In the rows, zero is written as 128.
A single turn carries every row of the set below to another of its rows. Some are shown first; where does it send the rows asked next?
J_959: [123 130 152 103 118 116 134 123 136 128 116 105 171 115 151 130 113 136
  97]
J_147: [150 115 119 131  97 121 139 116 164 104 149 151 121 122 114  95 143 116
  90]
J_796: [143 130 139 132 135 135 125 110 128  98 134 150  85  97 118 131 139 146
 116]
J_152: [116 126 140 114 159 105 144 131 130 109 100 119 122  95 118 126 128 152
 121]
J_48: [130 167 115 126 156 127 128 153 139 110 129 159 159  92 109 125 127 158
  97]
J_488: [116 147 124 146 149 127 123 147 132 118 144 150 172 112 140 129 117 144
  83]
J_424: [105 148 157 116 147 158 147 130 133 150 126 127 155 133 120 126 144 163
  94]
J_328: [155 135 141 128 125 134 124 127 131 118 134 152  80  98 112 134 147 146
 111]
J_749: [126 141 106 141 126 128 136 164 158  98 135 142 172 110 128 119 127 158
  96]
J_303: [109 146 102 127 153 125 153 150 154 119 147 149 161  99 120 123 108 136
 106]
J_450: [109 133 148 105 144 109 143 122 129 133 118 111 140  98 138 141 106 135
 119]
J_539: [165 145 138  92 106 143 130  96 155 123 129 145 153 117 116  99 127 121
  77]
J_401: [168 137 138  92 100 134 136 106 144 137 146 150 140 115 112 103 135 114
  76]
J_850: [144 151 146 146 117 138 116 125 177 147 120 141 122 134 134 130 114 113
  95]
J_201: [111 143 144 107 133 152 153 133 121 124 139 130 140 110 106 128 162 179
 108]
J_746: [153 140 138 141 119 123 111 120 137 106 139 161  94 102 111 124 153 140
 105]
J_188: [158 101 125 130 102 128 142 125 148 101 143 145 108 122 118  98 151 130
  89]
J_111: [109 120 142 124 127 151 155 133 131 116 140 124 153 135 122 110 163 169
  91]
J_229: [151 109 118 123 112 131 145 104 151  86 136 147 117 117 111  88 143 130
  90]
J_37: [160 158 139 101 106 131 121 102 153 139 146 158 143 113 111 110 130 109
  80]
J_68: [133 118 130 101 129 105 148 133 139  90 104 117 145  98 114 102 146 158
 107]
J_736: [ 96 134 138 117 134 155 169 143 149 138 133 118 141 124 114 129 143 165
 117]
J_647: [142 140 134 118 112 140 147 135 167 150 135 135  94 102 122 144 110 123
 125]
J_803: [131 145 135 118 116 147 139 119 161 133 134 132 100  98 130 154 101 128
 133]
J_897: [136 148 126 123 108 132 141 127 169 135 145 146  96  95 113 143 119 122
 131]
J_94: [157 144 154 127 119 144 120 125 163 156 117 136 126 135 136 125 115 116
  83]
J_800: [148 149 150 125 111 152 118 114 169 143 112 127 137 131 142 133 103 123
  94]
J_567: [127 156 112 115 122 129 134 146 134 112 161 150 182  90 124 132 119 147
  97]
J_984: [107 135 141  94 125 153 165 122 134 141 150 126 168 122 115 115 147 155
  95]
J_779: [144 130 143  89 110 110 132 125 132 106 113 113 174 107 129 111 140 151
  93]

J_488 moves to J_749
J_328 moves to J_94
Now these:
J_800 moves to J_229
J_450 moves to J_779
J_201 moves to J_424
J_147 moves to J_897

